In the data rows, the value 128 means zero.
Some points:
[128 131 163 182 146  78 104 169 134 111 102 137 129  98 146 134 126 126
 115 132 179 140 162 106 177 152 112 112 154  87  85 170 100 114 154 104
 164 153 165 100 160 109  64  39 138 126 169 147 111 167 100 114  82  69
 118 116 184]
[ 88 174 103 193 152 130 132 167  92 171 150  73 124  96  85 153 158 152
 121 157  72 147 165 121 134 167 105 125  96 139 156 101  79 100  65 151
 186  75 165  90 110  79 116 136 111 183 113 154 122 115 106 137 151 181
 120 159  94]
[121  97 168 136 122 147  92 162 106 132 178 141 160  86 113 127  72 174
 124 174  99 164 159 144 141  79 145 124 113 129  81  88 125 110 146 124
 104  76 148 118 162 123 141 163 129  69 144 169 108 185 161  80  39 116
 160 163 134]
[184 166 124 114 139 140 171 108  71  84  97 135  85 168  82 156 158 113
  93 137 143 187 152 111 129 127 134 110 165 134 171 110 124 159 148 119
  77 175 124 114 108  53 105 119 108 117 117 170 100 135 149  88 124 147
  90 161 168]
[108 154 161  88 106 137  94 159  67 177 198 106 113 167  96  87 147  84
 110 133 158  86  97 157 143 123 102 149 115 132 132 157 135  64 133 125
 107 154 107 181 130 193  80 134 127 124 108 192 108 110 119 129 159 130
  91 168 144]
[106 152 106 144 149  98 171 173 133 143  72 137 139 132  86  95 161  90
  99 102 135  95  77 209 125 121 147 103  74 155 125 154 119 137 163 145
 118 155 107  93 132 158 203 147 170 126 182 151 107 112 151 114  83 137
  83 113  82]
[145 138  82 196 116 174 110 107 136 113 146 149 121  84  93 140  95 167
 141  75 131  85 120 192 145 103 170 154 103  70 152 171 153 182  67 105
 104 128  97 193  89 128 150  52 105 148 116 143 181  99 111 125  88 153
 133 162 161]
[181 186 135  78 166  92 164 125 127  78 101 172 122 121 187  74 148  87
 157 115 155 116 159 169  83  90 121  88  98 143 147 124 136 140  78 156
 113 124 150 173  94 108  71 161 145 126 125 181 109 136  83 138 125 104
 141 174  95]
[ 59 129 147 171 160 172 156 101 159 104 125 136 148 162 110  63 115  91
 159 104 134 145 113 110  66 141 118 209 127 118 149 114  89 184 147 134
  94 119 103  86 111 155 101 145 134 104  62 150 129 206 114 183 140 106
 106 136 147]
[128 104 162 115 164 157 174  91  81 143 111 164  79 125 171  89 117 166
  74 167 154  84 109 150 175 154 104 175 166 122 131 164 132 127 162 157
 127  60 105 135  69  89 114 169 147 131 109 106 145 127 106 148 109 142
  98  57 155]
[120 114 125 166 146  96 173  82  91  67 155 153 187 161 139 199 128 142
 159 147 101  44  76 101 151 129  99  98  94 126 111  92 142 143 140 154
 111 122 174 104  97 154 101 136 161 135 117 173 106 121 122 115 133 155
  78 150 178]
[141 104 136 166 141 119 161  80 154  91 133 192  85 107 126 121 126  82
  89 166 151 131  80  92 139 132 194 188  74 165  88 101 169  86 134  93
 179  96 159  92 126 126 156  82  72 172 124 134 106 120 182 135 151 114
 168 150 113]
[112 128  82 107 151 121 164 169 183 117 179 152  70 161  82 153 115 163
 137 152 141 140 138  96 103 120 122 107 150  84 129 153 129 172 154  30
  91 113 135 101  73 167 105 174 138 183 161 160  81  88 100 127 140 113
 126 130 126]
[124 102 128  91  98 162 138 126 151 111 118  61 156 108 125 126 188 170
  93  89 107  86 125 194 146 140 198 176 144 171  98  85 175 175  74  72
  95 139 145 154 131 149  74  70 114 149 149 132 172 106 123 130 152  83
 156  85 156]
[109  95 141 109 162 111 165 147  91  97 143 114  90 159 186 154 102 155
 106 141  90 151 162 110  62 127 112 119  98 158 155 117 126 167 155 152
 120 171 150 170 104  92 155 112 150 100  86 174 172  81 158 144 148  42
 120 106 104]
[128 190 132 154  83 126 100 161 167  76 101 113 173 100 133 137  86 108
  80 139 114 155 160 107 112 154  75 161 175 171  78 143 201 115  68 135
 176 129  88 109  84 111 149 163 162 117 134  89 111 109 184 116 118 120
 109 170 135]
[105  76 117  66  68 129 142 149 125 128 166 158  90  79 135 150 169 110
 156  80 152 150 187 159 149 106 114 116  98 119 126 108 101 124 125 153
 172  89 165 101  79 124 156  89 156 112 149  93  81 189 162 159 169 120
 107 157 186]
[150 184 156  85 114 121 183 162 130 163 122 160 127 181 169 161 102 105
 115 122  81 182 104 111 112 174 131 109 133  52 104  67 120 129 105 161
 100  72  77 103 150 167 142  60 170 168  93 140 182 142 112 113  90 129
 156 108 135]
[101 117 152  82 138 162 122  67 128 173  65 108 102 138 135  97  85 170
 116  97 144 195  98  97 136  97 134  98 133 135  86 122 112 164 148 163
 131 174 177 110 116 184 129 138 139 122 147 166 143  94 120 138 150 169
  74 169  90]
[149 106 200 191  83  89 116  91 129 155 148 113 110  98 177  96 159 146
 128 115 117 161  97 129 127  93 118 108 149 123 162 167 110 116  99 131
  76 108  96 100 169 116 149 119 177  85 175  93 106  71 150 156 170 157
 134 156 130]
[111  83 133 143  76 178 121 157 142 129  88 190 137  75 108 160 144 142
 123 172  50 140 108 163 113 120 111 115 142 127 101 166  92  99 164 126
 151 200  74 152 156  95  77 140 114 180 100 162  99 164  94 123 173 118
 156 132  83]
[128 173 102  89 164 136 178  85 157  84 167  76 143 103  91 167  53 120
  92 141 170 123 163 124 169 130 105  99  98 147 119 158  74 107 134  95
 101 134 109 162 177 127 104 110 171  91 128  93 122 180 182 133 166 162
 156 117 102]
[ 87 167 133 175 137 130 104  68 122  91 122 122 126 106 162 165 160 134
  54  93  94 134 165 120 163  90 132 134 176  76 136 140 136 108 146 102
 147 126 162 144 144 169 200 171 115  97  91  87 102 176  75 118 141  86
 157 162 120]
[ 78 182  96 106  83 181 138 139 117 111 119  90 111 136 176 108 113  90
 167 144  86 110 180 109 152  94 133 126 131  79 128 160 112 108 112 148
 170 142 154 102 148 122 134 151  79  88 147 182 117  73 177 144 141 163
 168  55 184]
[175  87 126 116 118 152 104 168 101 151 111 124 203 166 146  93  89 127
  83 162 167  75 118  86 147 109 163 156 153 152 195 133  99 166  83 158
 116 140 103  89  80 132 158 130 151 152 143 134  77 135 108  71 159 113
 140 110  90]
[113 149 176 160 134 150 131 134 116 114 122 131 126  99  79 167 117 126
 143  70 174 141 131  82  92 101 198 181  90 100 164  74 182  82 136 141
 169 162  82 170 111  99  84 165 146 147 157 102 108  87 100 152  89 115
 158 127 143]
[189 191 117 104  72  93  84  87 148 159 131 144 123 124  91 155  91 139
 137 101  75 143 159 121 147 126 175 121  71 171 141 170  99 155 149 146
 177 105 159 114 153 154  78 163 100  99 111 115 150 151 161 131 123  99
 104  65 133]
[115  78 126 114 159  84 112 160 147  91 139  97 103  92 117  99 126 154
 160  87 123 133 117 105  90 157 148  90 157  95 150 154 182 109  63 170
 128 127 178 186 163 148 124 157 112 182  89 115 114 187 185  71 150 147
 135  70 124]
[151 109 131 151 153 193 136 105  76 182 156 117  97 123 123 114  65  53
 141 101 153  81 126 143  99 178 113 106 173 139  99 101 100 153 149 132
 118 133 150 119 151 148 123 167 145 179 178  99 152  90 128  84 137  66
 116 135 153]
[133 152  77 126  97  90  92 132  87 153 142 140  72 173 121 111 154 194
 133 126 175 111  94 124  91 117 105 102 150 187  81 137 136 110 138 143
 123 171  88  78 174 127 161 125 156 126  98 116 145 119  94 124 142 132
 206 122 166]
[ 92 181 110  98 100 120 124 120 144 192 127 158 177 113 132 168 162 114
 150 105 101 125  83 120  92 136 127 116 189 151 189 163 122  87 148 103
 165 132 174 117  81 145 110 103  90  86 109 110 144 156 175 116  68 125
 160  91 102]
[106 107 137 141 100 173 130 170 166  88  90 122 123 185 115 162 150 137
 163 131 162 145  73 146 133 128  92 101 128 140 160  70 114 136 129 163
 193  70  91 183 154 156 117 140  64  73 156  82  99  97 134 116 162  80
 136 164 117]
[138 114 159  82 100  74  96 107 132 126  99 144 124 173 162 187 124 156
 142 158 167  92 126 199  77 108  99 201 132  99 116 127  89 166  58  54
 128 164 163  96 153 113 146 130  99 152 135 109 183 142 115 119 116 182
  80 140 129]
[117  87 162 138 131 141 118 120 159 158 124 156 179 190  93  92 155 119
 115 108 154 111 215 115 144  76  96  91 112 153 127 166 151 126 139 132
 103  91 153  97 181 112 146 114 120 195  68  87 147  79 128 150  78 115
 130 142  92]
[121 105  95 160 149  56 160 106 143 137 152  53 138 151 177 131  80 132
 170 115 136 159 123 188 129 134 193 185 120 104 104 128 177 108 186 147
 163 124  84 124 109  97  78 108  88 156 128  98  79 101 136  91 122 173
 152 148  88]
[108 116 146 128 154  83  58  86  84 121 122 161 111 173  92 102 138 103
 118 160  65  73 176 110 133 150 158 102 180 159 120  86 110 150 153 142
 106 107  81 159  81 170 118 115 139 118 197 116 180 157 142 163 135 165
 156 150 109]
[126 129 151  93 137 154 103 110 168 132 114  66  75 105 158 174 114 110
 185 131 111 129  85 114 168 158 104 123 127 177 145 155 178 127  79 135
  56 122 159 151 135 108 182 112  91 167 158 125  70 183  86 174  85 128
 158  92 106]
[182 102 105  82 144 174  96 149  77  74 142 102 145 113 127  95 124 115
 166 102  80 157  63 108 139 160 103 128 134  99 179 159 183 116 156  74
 181 144 177  93 135 118 121 107 122 114 155  85 171 165 133 170 112 160
 153 124 103]
[141  95 104 147 155  94 168 188 106 187  74 156 108 146 128  90 145 107
 164 153  73 124 122  81 181  89 118 148 116 171 123 108 117 158 121 120
 107 173 123 202 141 129 133 140 136  97  98  62 145 107 108 101 112 143
 103 134 175]
[171  89 138  94 179  99 137 149 141  86 141 108 184  90  80 161 158 148
 180  97 109 159 159 114 161 145 117 117 156 140 108 144  85  99 152 115
 158 120  56 112 121 143 193 143  67 107 104 162 158  85  93 117 175 125
 130  89 128]
[111 148  72 133 163 143  86 134 152 156 195 161 185 150 108  98 159 103
 119 153 168 179  86 164 128  99 122 121 142 130  84 101 132 107 105 166
  89 156 158 144 114  57 157 134 126  87 145  98 151 107 111 167 165 126
  80  66  95]
[162 103 128  75 131 126  80 111 189 167  95  84 171 130 123  95 157 143
  81 153 141  92 115 109  64 145 123 130  86  64 121 117  91 103 173 147
 110 125 126 174 162  83 170 139 163 150 130 130 125 101 153 152 118 153
 149 158 198]
[120 141  96 160  65  92 121 127 149 143 148 140 155  91 182  70 117 154
 155 143 166 105 127 121 163 208 131 100 131 159 160  60 105 134 162 102
 100 131 109 122 177 117 159 156 133 121  79 113 151  98 101 162  92 132
  95 139 104]
[175  95  94 182 125 156 125 124 153 166 101 117 108  94 165 158 174 109
 121 182 173 148 179 102 105 144 109 109  78  80 117 146 189 111 135 108
 129 100  80 118 140 179  97 103 153  70 147 130 162 179 103  91 151 136
  90 110  71]
There is one direction along which these points spread out most. Take the direction at right angles to it along which they spread out most. Go by this last direction. Where along it does each point below lie, from 0 to 99? The average is 50, and the first point in the table lies past the average. One standard deviation of the points above along it is 16.
[112 128  82 107 151 121 164 169 183 117 179 152  70 161  82 153 115 163
 137 152 141 140 138  96 103 120 122 107 150  84 129 153 129 172 154  30
  91 113 135 101  73 167 105 174 138 183 161 160  81  88 100 127 140 113
 126 130 126] --> 34
[ 87 167 133 175 137 130 104  68 122  91 122 122 126 106 162 165 160 134
  54  93  94 134 165 120 163  90 132 134 176  76 136 140 136 108 146 102
 147 126 162 144 144 169 200 171 115  97  91  87 102 176  75 118 141  86
 157 162 120] --> 63
[106 152 106 144 149  98 171 173 133 143  72 137 139 132  86  95 161  90
  99 102 135  95  77 209 125 121 147 103  74 155 125 154 119 137 163 145
 118 155 107  93 132 158 203 147 170 126 182 151 107 112 151 114  83 137
  83 113  82] --> 56
[151 109 131 151 153 193 136 105  76 182 156 117  97 123 123 114  65  53
 141 101 153  81 126 143  99 178 113 106 173 139  99 101 100 153 149 132
 118 133 150 119 151 148 123 167 145 179 178  99 152  90 128  84 137  66
 116 135 153] --> 44
[ 78 182  96 106  83 181 138 139 117 111 119  90 111 136 176 108 113  90
 167 144  86 110 180 109 152  94 133 126 131  79 128 160 112 108 112 148
 170 142 154 102 148 122 134 151  79  88 147 182 117  73 177 144 141 163
 168  55 184] --> 64
[109  95 141 109 162 111 165 147  91  97 143 114  90 159 186 154 102 155
 106 141  90 151 162 110  62 127 112 119  98 158 155 117 126 167 155 152
 120 171 150 170 104  92 155 112 150 100  86 174 172  81 158 144 148  42
 120 106 104] --> 49
[171  89 138  94 179  99 137 149 141  86 141 108 184  90  80 161 158 148
 180  97 109 159 159 114 161 145 117 117 156 140 108 144  85  99 152 115
 158 120  56 112 121 143 193 143  67 107 104 162 158  85  93 117 175 125
 130  89 128] --> 64
[175  95  94 182 125 156 125 124 153 166 101 117 108  94 165 158 174 109
 121 182 173 148 179 102 105 144 109 109  78  80 117 146 189 111 135 108
 129 100  80 118 140 179  97 103 153  70 147 130 162 179 103  91 151 136
  90 110  71] --> 59
[108 154 161  88 106 137  94 159  67 177 198 106 113 167  96  87 147  84
 110 133 158  86  97 157 143 123 102 149 115 132 132 157 135  64 133 125
 107 154 107 181 130 193  80 134 127 124 108 192 108 110 119 129 159 130
  91 168 144] --> 49
[126 129 151  93 137 154 103 110 168 132 114  66  75 105 158 174 114 110
 185 131 111 129  85 114 168 158 104 123 127 177 145 155 178 127  79 135
  56 122 159 151 135 108 182 112  91 167 158 125  70 183  86 174  85 128
 158  92 106] --> 38
[128 190 132 154  83 126 100 161 167  76 101 113 173 100 133 137  86 108
  80 139 114 155 160 107 112 154  75 161 175 171  78 143 201 115  68 135
 176 129  88 109  84 111 149 163 162 117 134  89 111 109 184 116 118 120
 109 170 135] --> 61
[115  78 126 114 159  84 112 160 147  91 139  97 103  92 117  99 126 154
 160  87 123 133 117 105  90 157 148  90 157  95 150 154 182 109  63 170
 128 127 178 186 163 148 124 157 112 182  89 115 114 187 185  71 150 147
 135  70 124] --> 40
[113 149 176 160 134 150 131 134 116 114 122 131 126  99  79 167 117 126
 143  70 174 141 131  82  92 101 198 181  90 100 164  74 182  82 136 141
 169 162  82 170 111  99  84 165 146 147 157 102 108  87 100 152  89 115
 158 127 143] --> 22
